[ 11.68  -2.26 -15.55   0.50] --> 11.68, 0.50

[-0.4 -1.4  1.1 -0.2  1.0] --> -0.4, 1.0

[[-1.462 -1.197  1.606 -1.107 -1.460 -0.375]
 [-0.914 -0.634 -0.646 -1.141 -1.137 -0.756]
 [ 1.118 -1.525 -1.662 -0.085  1.846  0.539]] --> -1.462, 0.539

[  99.6  191.5 -133.3  -38.1  -30.3   16.9   44.1] --> 99.6, 44.1

[[-0.07 -0.16 -0.11  0.04]
 [-0.16  0.02  0.06 -0.12]
 [-0.08  0.12 -0.12 -0.16]] --> -0.07, -0.16

[-17.0  -8.0 -10.1  -1.2  12.9] --> -17.0, 12.9

[[ 141.0   27.2  -21.1  118.7  145.4  125.3 -179.2]
 [  75.2  -37.9   17.4    9.0   36.5   87.8  -30.5]] --> 141.0, -30.5

[  23.74  -53.85  144.86   59.62 -186.39   73.47 -159.17] --> 23.74, -159.17
---
[[ 46.5  55.0  47.3 -76.4 -48.5  10.2]
 [ 31.4  45.3  35.1 -39.1 -35.4   2.1]
 [ 14.0  32.9  31.4 -47.1 -35.8  11.4]]: 45.3

[[ 27.8   0.0  -6.1  23.6   2.3  53.0   2.7]
 [-72.9 -35.6 -65.6  -4.6  27.0 -43.3  -1.4]]: 0.0

[[-36.8 -32.1 -36.4 -20.7  10.1 -19.6 -13.1]
 [-27.9 -33.8 -30.5  20.1  32.8 -77.2 -17.0]
 [-23.5 -18.6 -19.1  -6.9  15.4 -26.3 -12.9]]: -33.8

[[ 33.5  33.0  -9.6 -47.7]
 [ 67.0  21.7   0.2  55.6]]: 33.0

[[ 73.5 -46.0 -75.8 -27.8]
 [-35.4   4.1  27.9  -1.4]]: -46.0

[[-14.1 -16.6 -12.7 -74.2   7.7  29.3  44.7]
 [-59.7 -33.4 -14.6  13.7  -1.0 -33.8 -18.2]
 [  2.0  58.3  -6.2  12.4 -10.0  -7.8   8.7]]: -33.4

[[  0.6 -21.2 -76.5 -73.0  -1.9  65.9  51.5]
 [-76.5 -73.0  -1.9  65.9  51.5  22.6 -25.4]]: -21.2

[[ -7.4  -0.8   1.6  -0.7  -0.5  -2.0]
 [ -3.1 -10.2  70.2  -0.6   1.3  -4.4]
 [ -5.3   0.4   0.7   0.9  -0.2  -1.7]]: -10.2

[[-12.4 -61.0   7.0 -71.3 -23.0  65.0  77.4]
 [ 62.7  26.4 -30.6 -39.6  -7.2 -39.4  12.9]]: -61.0

[[-65.1 -68.8  -0.1 -58.8]
 [ 22.7 -42.3 -11.0  67.3]]: -68.8
---
[[ 24  20  21   9   9  43  41  24  21  15  24  41  15]
 [ 13 -11  21  21  10   6   8  18  46  11 -15  13 -12]
 [ 21  29  19  36  10  32  21  27  25  14  19  18  14]
 [ 19  18  29  16  37  37  15  20  13  10  18  26  46]
 [ 14  -1  16  42  36  -3   7  15   8  19  11   0  24]
 [  9  28  -9   4   8   5   9  -1  -2 -26  -5  17   0]
 [ 49  18 -15  23  35  43   4  45   7   0  16  13  19]
 [ 21  19  23  17   3  10  32  15   8  10  41  20  34]
 [  0  41   9  14  15  -4  16  17   7  39  18  -6   3]
 [ 26  27  15  -7   5   3  -7  11  39  10  15  16  11]
 [ 21  12  17   6  15  12   7  -5  22   0  12  37  13]
 [ 16  12  15  27  -3  15  29  29  13  43  44  10  -1]] ==> -1

[[42 42 45 44 35 37 53 45 39 20 37 43 42]
 [31 46 41 60 40 28 31 53 19 28 33 65 77]
 [66 39 38 40 37 61 61  3  6 19 54 45 20]
 [20 26 46 46 38 23 29 20 26 37 50 56 19]
 [26 30 29 49 32 31 33 29 22 14 57 68 12]
 [58 49 35 47 31 15 11 55 31 41 46 72 76]
 [40 46 32 36 41 59 86 26 40 40 20 34 34]] ==> 34

[[ 827  272  -32  226  226  168 -308  146  129  163]
 [ 429  348   39  276  147  110   89  224  142  194]
 [ 902  426   97  352  248  177  -84   62   86   65]
 [-272  -45  173   17   86  113  856  179  189  174]
 [ 388  366  -88  269  146  121 -531  168  125  145]
 [ 636  257  -76  203  212  177 -485  108  129  139]
 [-119  149   55  132   53   61  488  302  198  254]] ==> 254

[[  6  14   5   6  11   8   8   7  23  -2  21 -30   8 -14 -17   0]
 [  7  14  17  27   6   9   4   5  10   8  21 -31   6 -14 -11  -9]
 [ 11  19   6  10   4   4   8   6  10  11   3  -9 -20  -8   9 -28]
 [ 14   9   9  14   7   7   9   6   4   3   6  -6 -20 -18 -12  -5]
 [  3  32   1   3   8  19   0   8  16   8  21 -30   4 -14  -9  -9]
 [ 11  18  12  17  10  11   1   9   2  19  -2   0  -1 -18  -8  -5]] ==> -5

[[300 316 315 316 161 163 225 246]
 [232 429 258 404 869 336 389 318]
 [445 474 357 347 636 440 400 611]
 [442 369 185 406 112 254 285 255]
 [ 52 585 326 629 138 471 557 123]
 [220 215 635 350 154 583 527 230]
 [569 203 222 249 238 182 162 325]
 [371 365 273 325 425 121 270 247]
 [ 75 480 114 460 386 158 285 138]
 [239 466 305 450 381 422 414 355]
 [374 486 356 444 542 500 515 440]
 [152 421 372 457 110 483 547 191]] ==> 191

[[134 120 128 129 131 199 179 220 198 159 210 164 161 171 135]
 [125 178 145 139 172 186 199 176  95 141 152 172 134  99 165]
 [131 182 138 144 194 179 148 144  71 114 137 169 157 106 166]
 [177 154 155 147 125 166 176 148 169 138 157 111 138 139 119]
 [153 110 156 179 108 151 136 153 194 152 182 137 179 217 101]
 [123 182  60 194 147 146 169 181 148 165 133 204 128 153 214]
 [194 142 148 212 117 115 103 138 189 125 145 138 166 208 177]] ==> 177

[[5798 6072 2440 5896 6525 6254 5026 6442 6242 4732 6691 6074 6397 6428
  5761 7029]
 [5941 6522 5507 7000 6454 6476 4933 6391 6654 7145 6333 6712 6465 6442
  4106 6422]
 [6129 6796 8059 7155 6430 6639 5485 6424 6667 8000 6286 7143 6519 6427
  5716 6096]
 [6938 6355 8276 6724 6528 6390 7155 6441 6529 6583 6197 6465 6454 6422
  5625 6597]
 [6061 6661 5768 6523 6438 6551 5431 6470 6529 6938 6982 6877 6469 6423
  5978 6471]
 [6930 6235 5451 5701 6483 6344 7727 6470 6107 5169 6391 6196 6404 6435
  6372 6681]] ==> 6681
